The rows below come in pairs that one turn or mirror swaps. Which row does each named row swap with?
K786: [ -1.1  -6.7 -20.0   0.0  -7.6 -16.2  30.2  -2.4   1.5   4.6  25.6  18.7
  24.6 -10.1  -2.8 -13.3  -2.9  -0.2 -16.1  19.2  -5.5  -7.0  20.3 -12.5
 -12.0]
K653: [-12.7 -14.4  19.9 -13.5  -1.8 -18.2  26.2  -0.3   9.2  11.8  -6.4  -5.7
  11.4   9.3 -16.3  26.0  17.2   6.7   1.6   7.3   6.1  -1.5   3.5 -23.0
  -9.0]
K307: [  1.7 -10.5   5.1  12.1 -36.4   2.0  12.0 -25.4 -15.8  11.5  -0.2  13.3
  13.7  26.3   4.5  15.0  -3.6   7.6   5.5  17.9   8.0  -2.7   8.1 -25.5
 -12.7]
K155: [ -0.6 -16.8 -20.9  -7.1 -10.0   9.4  18.9  -8.1  -6.5 -16.9  13.7 -13.0
   5.3   3.0 -13.0   3.7  12.4  25.9 -13.5  21.0  15.5 -10.7   5.0  -7.6
   6.0]
K391: [ 10.1  15.4 -11.5  -8.0 -29.6  -7.1  14.0 -14.7  -6.1   0.1   6.7   3.9
  33.0 -10.1  -6.2 -10.5   6.7   5.1   1.7   2.0 -18.6 -13.6  16.4  -6.0
 -21.3]
K847: [ 17.4   2.1  -5.0  18.1 -13.7  -5.4 -11.7 -11.4  -2.4  14.6   4.9   9.6
   8.0   1.8 -13.9 -12.4  -5.5  -5.4  10.0  10.2  -3.8  -7.7   0.0 -10.3
 -26.0]
K466: [  5.1  10.9   0.0  10.8   2.3  15.6  17.7 -19.8  -6.8  -5.4  16.5  -2.0
  18.2 -13.5   4.8  -7.9  -7.0   2.9 -21.6 -19.0  -8.2   7.2 -14.4 -23.2
  -4.3]
K947: [-15.6  13.5  15.9 -14.1   3.8   5.4 -11.9  -8.7  -8.1   3.4   2.1  10.1
  20.9   2.6  10.6   4.7  -8.3  30.4   0.1   8.9  -1.3  -4.6  -5.4  -4.6
 -21.1]
K6: [-12.4   8.5   7.1   9.0 -18.8 -23.3  24.5   0.4   4.9  21.9  -8.4  -4.0
  21.0  12.4 -11.1   1.3  -3.5  13.9 -10.6  32.4  -5.9  11.2  -4.4 -27.1
 -15.3]
K69: [  9.1   2.2 -10.8  17.6   6.8  -4.0  17.6 -19.1  -3.8  -9.9  15.8   2.8
  31.6  -9.5   1.3 -11.7  -3.2   6.2 -26.5  -8.6 -10.7   5.1  -3.9 -23.2
 -18.9]
K355: [-14.5  12.2  -2.1  -1.3 -25.7 -17.0  10.7 -15.6 -23.5  12.6   0.5  -4.8
   6.7   8.6 -18.7   0.8   1.0  33.3 -17.6  17.1   6.5  16.0   2.6 -15.2
 -11.2]
K553: [-11.0  20.1  11.8  -9.7   2.7   7.8 -15.6  -7.8  -7.8  15.6   4.3   7.1
  12.1   3.4   1.7   0.2  -8.3  18.8   3.1   1.1 -11.2  -0.4  -9.4  -2.4
 -24.0]
K929: [ -9.1 -15.9  18.3 -14.9  -3.4 -11.4  21.0   0.0  14.4  18.0  -6.1  -1.4
  13.7   7.5 -17.7  26.8  16.3   5.4   2.1   7.5   5.5  -0.6  -4.5 -22.9
 -14.3]
K849: [ 19.8  -0.9  -8.3  21.1 -13.9 -10.1 -12.8 -14.8   0.1  14.1   5.2  10.8
  11.9   3.6 -11.5   1.8  -2.1  -5.7  10.2  11.6  -1.9  -1.6   0.0 -18.1
 -25.0]
K227: [  7.2   6.9  -3.1   6.5 -13.9  -3.6 -16.3  -6.0  -5.1  17.6   7.3   8.8
   4.1  -3.4 -20.3 -10.1 -12.1   0.8   6.1   6.1  -7.9  -4.9  -3.4 -11.0
 -27.4]
K946: [  6.9  14.7   2.4   0.8  -0.4   2.3 -17.1  -0.4  -7.6  16.0   8.6   5.6
   7.7  -1.4 -16.4  -6.3 -13.2   8.6   3.6   4.9 -11.3 -10.5  -6.2  -7.3
 -27.9]
K581: [  5.4   8.4   9.5   2.8 -10.2  31.6  18.7 -13.8  -3.4  14.7  20.4   9.6
   6.3  -8.2  -6.6  -6.2 -11.6   5.0 -12.7 -12.2   0.1  -1.1 -12.2 -22.0
   6.5]
K621: [ -3.4  -9.7 -19.5  10.8 -13.6  13.6  28.3 -13.2  -7.9   1.3  15.0 -21.9
  16.9  -5.4   9.6 -19.0   7.0   7.3 -11.4  29.3   4.1   2.7   3.8  -5.7
  -2.5]
K251: [ -1.8 -22.6 -18.7  -6.3 -10.2  11.5  20.1  -9.2  -6.4 -18.0   7.8 -13.4
   6.7   6.8 -14.7   0.7   9.3  27.0 -15.5  24.1  17.8  -5.3   2.2  -8.8
  -4.3]
K660: [  7.2  13.2   1.2   4.1 -11.0  -2.9 -19.4  -4.3  -3.0  18.6   1.6  13.5
   4.9  -1.9 -13.6   0.8  -9.5   4.6   7.4   8.3  -7.3  -8.9  -8.3 -11.4
 -24.9]
K512: [  7.6   7.5  10.5 -10.1 -16.2  34.0  16.2  -1.1 -15.2  25.0  24.3  12.8
  -0.7   4.8  -3.4   3.4   3.5   4.4   3.9   7.9   1.3   1.6  -3.3 -23.5
  -4.4]
K208: [ -7.0 -23.0  18.1 -21.6   4.6   8.0  29.5 -14.1  -3.5   3.4  24.2  -4.4
  17.9   5.9  -8.4  -2.1  -3.6  -1.4 -20.7 -13.7 -14.5  -3.5   7.3 -12.3
  -3.0]
K129: [ -6.1 -19.9  18.4 -17.5   1.1  -7.2  20.5  -0.9  14.6  18.5  -0.5   0.4
   0.6   6.7 -22.0  22.4   9.9   1.0   2.6   5.8   5.8  -4.4  -1.7 -11.0
  -2.4]
K774: [ -9.3   1.4  13.7  13.1 -16.9 -24.5  13.8  -1.1   7.3  18.6  -7.8  -2.1
  26.8  12.1  -8.0   7.7  -4.3  18.9  -5.4  30.9  -2.5  10.3  -3.0 -28.1
  -8.2]
K535: [-14.7  10.6 -21.1   5.8 -27.5  -0.6  14.4 -17.2   1.1  -2.9   7.7 -20.4
  25.8  -5.7  11.7 -16.0   4.2   3.6  -8.7  18.5  -6.0  -3.8   8.1  -4.7
  -2.3]
K562: [  9.2   8.0  -0.5  22.4   5.4  -3.5  15.3 -20.1  -4.5 -10.3  11.8   0.3
  28.8  -1.6  -0.7 -13.5  -7.4   6.8 -24.2 -12.9  -9.7  10.1  -8.7 -22.4
 -11.5]
K5: [-16.6  10.2  17.7 -13.3   2.1  17.3   9.1  -7.7  -7.7   0.7   6.1  14.9
  24.7   4.3  16.8  10.6 -16.9  27.3  -8.7   4.6  -9.7  -3.6 -10.3  -9.3
 -14.8]
K419: [ 16.9   8.6  -3.9  16.0 -13.6   1.2  16.0  -5.7   5.4  -3.4   0.5   4.9
  42.1  13.5 -16.0  20.7 -10.6   5.8  -2.9   2.8 -10.6  22.2  -8.1  -8.7
  -5.1]
K498: [ -1.1  -9.5 -14.5 -15.7  -4.4   8.0  13.8 -11.6  -9.8 -20.5  20.4 -12.1
  10.0   6.6  -6.4   8.4   8.1  23.9 -19.3  11.6  10.8 -10.9   7.6  -5.0
  14.1]
K114: [-14.8  -3.8  18.2  -9.0  -1.8  15.8  17.4 -18.9  -7.0  -7.3  -5.6  12.2
  33.5   7.9  24.4  15.3  -9.9  20.9  -3.0   9.4  -2.1   1.6  -4.1 -17.6
 -15.8]
K531: [ -8.6  -8.0  -5.9 -24.7   5.3   1.4  11.2 -16.7  -3.7 -14.9  17.6  -9.8
   4.8   7.8  -1.6   7.7  13.4  24.4 -20.1   3.4   7.1  -7.1   7.9  -1.0
  14.1]
K582: [ 21.8  14.4  -8.2  15.5 -13.9   5.8  24.6  -9.5   3.3  -4.1  -0.9   2.7
  34.5   9.0 -17.6  20.2  -7.2  -1.0  -3.2   2.3  -7.9  19.2 -10.9  -6.3
  -8.2]
K550: [ -8.4  -4.4 -20.7  11.1 -22.9   9.4  26.7 -19.9  -6.5  -2.7   9.4 -22.1
  13.8   1.5  13.4 -14.4  -2.4   4.3  -8.5  28.4   3.7   4.4   2.8  -7.6
   0.3]
K685: [ -9.9 -10.1 -11.7  -2.8  -0.1   7.9  38.0  -1.8 -22.3   2.4  15.9   1.1
  29.6  14.9  -2.0  -4.9  -3.9  14.4 -23.7  12.1  -6.9   8.7   0.3 -15.1
 -35.4]
K997: [ -1.5 -24.3  23.5 -17.8   0.9   4.8  35.5 -17.0   4.2   4.4  18.3   1.2
  19.3   2.3  -7.7  -2.4  -4.9  -0.6 -20.3  -9.6 -15.4  -6.8   8.8 -15.0
  -5.2]
K112: [-12.1 -22.2  19.6  -7.5 -12.7 -17.0  22.6  -8.7   4.0   3.5 -10.4 -13.0
  16.4  10.0 -13.8  13.2  15.8  17.2   4.1   9.6   5.3   5.8   3.0 -32.9
 -16.6]
K229: [ 10.0  -1.3  -3.2 -17.4 -15.3  26.9  19.2   5.5 -18.6  19.4  24.1  14.0
   7.2  11.2 -14.3  -1.3   4.9  10.6  -1.4  23.1   5.0   3.3   5.2 -29.5
 -13.4]
K577: [-10.6  -0.4 -21.2   7.6 -15.6   9.9  13.1 -12.2  -6.6  -6.0  13.5 -20.4
  14.4  -7.4  10.6 -19.2   5.5   7.5 -11.2  30.3  -1.4  -0.8   9.2  -2.7
  -5.0]
K976: [  6.1  -6.5  15.7 -14.0  -0.2  -0.2   5.7  -0.7   0.7  17.7  -0.9   7.5
  -0.7  17.9 -22.5  29.9   7.2  -2.5   1.1  11.4   4.1  -5.3  -2.1   3.5
  -4.8]
K22: [ -0.7 -12.4  14.1   3.6 -32.1   2.8  11.8 -24.6  -9.6   4.7  -1.1  17.7
  29.9  15.8  14.5  15.1  -9.8  14.0   5.9  10.4   5.5  -0.2   3.9 -30.9
 -11.6]
K858: [ 13.7  -1.8   7.1 -10.0  -0.4   4.3  -9.2 -18.9  -9.4   4.2   7.2   6.7
  -0.5  31.1 -11.8  17.3   7.8  14.9  -8.5  21.2  -1.3  -0.4   6.7   7.4
  -4.8]
K944: [ -5.2 -12.0 -19.1 -19.9  -7.4   9.7  12.5 -14.7  -4.1 -18.2  20.7 -11.5
  11.0   3.7  -0.5   7.7  12.4  22.4 -19.3  10.2  13.9 -11.2   5.4  -6.6
   8.8]
K651: [  3.8  -1.5 -15.2   0.4  -3.7 -15.4  29.4 -11.5   0.5  -4.3  19.5  10.7
  32.6 -11.1  -1.1 -20.1  -0.2   3.1 -21.5  10.7 -14.7  -3.8  11.4 -24.0
 -19.3]
K415: [-10.4  -1.0 -18.3 -14.8 -19.7  -4.1  25.2   2.4   1.0   5.4  27.7  19.8
   5.2  -4.5  -5.7  -4.8   1.7  -1.3 -13.2  18.3   0.4  -9.9  17.0   0.7
   5.2]
K459: [  4.8  -6.4 -14.5  -8.4  -2.3  19.1  29.1   3.8 -23.6   8.1  17.9   8.2
  24.9  10.9  -5.1  -5.4   5.6  14.4 -17.7  20.4   0.6  12.0  -2.7 -14.6
 -34.9]
K52: [ -8.7 -16.7  24.5 -13.6  -1.1 -11.4  23.7   0.1   6.7  16.1  -8.3  -5.3
  12.4   4.8 -18.4  24.4  16.4   2.3   6.8   7.9   1.1  -4.3   0.3 -16.9
 -13.7]
K802: [-17.5  12.2  20.2 -16.9   5.0   7.4  -2.9 -12.5  -5.8   0.5   4.8  10.9
  20.2   5.4  14.5   6.8 -16.7  26.7   0.4   7.7 -10.1   3.1  -5.0 -10.0
 -19.0]
K225: [ -6.4 -15.3 -19.1 -16.5  -3.9   6.5  18.4 -10.0  -5.1 -18.7  16.3 -13.2
   5.5   6.8  -5.1   9.4  10.1  19.5 -13.8  14.4  15.9 -11.6   9.3  -2.4
   9.4]
K21: [  9.2   5.3   9.5  -6.7  -9.9  35.7  24.8  -7.0  -8.7  19.9  23.0  14.8
  -4.4  -3.5  -8.8  -3.3  -0.6   2.4  -5.0   8.3   5.1   2.6  -5.3 -23.6
  -0.4]
K706: [  7.4  -3.2  13.1 -10.0  -2.9   3.7  -8.5 -19.2  -8.4   8.9   0.8  12.3
  -1.2  28.2 -14.8  21.0   7.0  12.6 -10.8  16.0  -0.1  -8.9   2.9   5.9
  -2.7]
K787: [ -2.9  -7.4 -10.0 -24.9   4.5   4.2  15.1 -11.1  -3.6 -13.0  19.2  -9.7
   5.2   7.7  -4.3   7.7   9.4  19.8 -19.9   4.7   9.2  -9.9   7.8   4.5
  14.0]
K503: [ -9.2   5.4  16.5  19.5 -15.4 -16.2  20.9   0.4  13.8  17.9  -7.1  -1.6
  21.4   6.3 -13.7   8.9  -3.4   7.4  -9.8  25.6  -4.7  15.2  -5.2 -31.6
  -4.9]
K673: [-19.9 -21.0  -1.6   7.1 -22.1   8.4  35.6 -20.6  -8.4   9.4  -2.8 -14.5
  10.6 -10.0  -7.2  -1.0 -16.6   2.5  -3.4   6.3   8.6  11.6  -6.1  -2.2
 -13.9]
K500: [ 11.0   8.1 -12.4  -2.8 -27.8   1.8  16.8 -14.0  -8.8   3.8   5.8   5.7
  32.4 -11.7  -4.7 -15.4  16.0   3.4  -1.8   4.8 -17.5 -12.6  16.5  -2.5
 -19.7]
K668: [-16.1   7.5  10.1   1.3   0.4 -14.2  23.3 -10.2   6.1   4.0   0.8   9.5
  17.1  15.1  11.3  27.7  10.4  -3.8  -2.2   7.7  -2.5  25.3  -0.4  -2.3
   1.6]
K259: [ -2.8  -8.7 -16.7  -6.3 -11.8 -14.7  32.7  -1.1   5.2   3.1  22.9  15.8
  22.6 -13.1  -3.4 -15.7   0.5  -3.2 -13.5  17.2  -3.4 -11.2  20.0  -8.7
 -10.9]
K731: [  7.7  -1.1  11.0  -2.1  -8.6  34.8  24.7  -4.4  -5.3  18.4  24.4   7.1
   5.8  -5.2  -9.3  -2.7  -2.4   1.9  -5.3  -2.7  11.2   4.6 -10.2 -27.7
   2.8]
K765: [  4.9  10.3   3.6  19.4   1.7   8.3  14.2 -26.9  -7.1  -7.2   7.5  -0.1
  18.9  -8.6   1.5  -8.2  -6.3   5.5 -23.6 -16.4  -7.3  11.1 -14.3 -20.7
  -6.6]
K915: [-14.0 -18.6  20.3  -7.7  -4.8 -19.0  23.8  -2.6   7.7   6.6  -9.1 -13.8
  18.0   6.6 -14.0  20.0  16.3  13.9   6.6   7.7   1.8   3.7  -0.1 -26.1
 -13.5]
K560: [ -5.6  15.2  -3.4  17.8 -20.1 -10.3  22.9   3.5  14.6  19.6  -6.0  -5.5
  25.0   8.3 -19.3   9.5  -1.0  -0.9 -10.9  24.1  -4.5  13.9 -11.1 -18.6
  -6.9]
K182: [ -7.3  -8.4   7.2 -27.0   1.6   1.9  22.0 -15.9  -9.4 -12.3  22.8  -5.7
  16.6   1.2   1.9   3.8   3.5  10.7 -25.0 -11.2  -5.3 -11.8  11.1  -5.9
  10.5]
K755: [ 19.5   1.4  -9.1  22.7  -7.1  -9.3   3.1 -21.3   3.8   3.3  -0.2   9.8
  16.8  15.7   0.8  15.7   1.4  -8.0   9.7  24.6   1.5  16.6  -1.4 -12.4
 -11.4]
K458: [  6.3   3.3  -3.4  20.7  -1.2 -17.2  13.7 -19.2   1.0   3.5   3.3   9.7
  21.3  15.5  12.3  22.5   9.1  -4.4   4.0  19.8   2.9  24.4   7.1  -9.7
  -4.1]
K796: [ 11.0  12.4  12.3  16.9   0.1  17.3  14.6 -23.9  -6.7  -0.5  10.2  -0.7
  15.3  -8.8   2.4  -5.2  -7.9   3.4 -15.7 -20.2  -5.5  -0.4 -11.8 -23.9
  -0.1]
K442: [  5.9   7.5  -1.5  15.4  -2.4 -18.0  12.3 -15.8   2.9  -0.6   1.8   7.0
  20.7  19.9   7.4  24.4  10.5  -1.6   1.8  18.7   6.2  27.3   3.9  -6.2
   0.6]
K313: [ -5.2 -13.9  23.2 -18.8  -0.3 -12.9  20.9  -2.9  12.5  18.1  -3.1  -0.7
   6.1   8.5 -17.2  23.7  11.2   1.5   2.7   1.1   5.2  -6.2   2.6 -11.2
  -0.7]

K355 is swapped with K673
K442 is swapped with K259
K227 is swapped with K765
K458 is swapped with K786
K651 is swapped with K755
K577 is swapped with K503
K653 is swapped with K225
K313 is swapped with K787
K915 is swapped with K155
K182 is swapped with K976
K946 is swapped with K796
K500 is swapped with K419
K581 is swapped with K553
K391 is swapped with K582
K858 is swapped with K997
K849 is swapped with K69
K550 is swapped with K6
K774 is swapped with K621

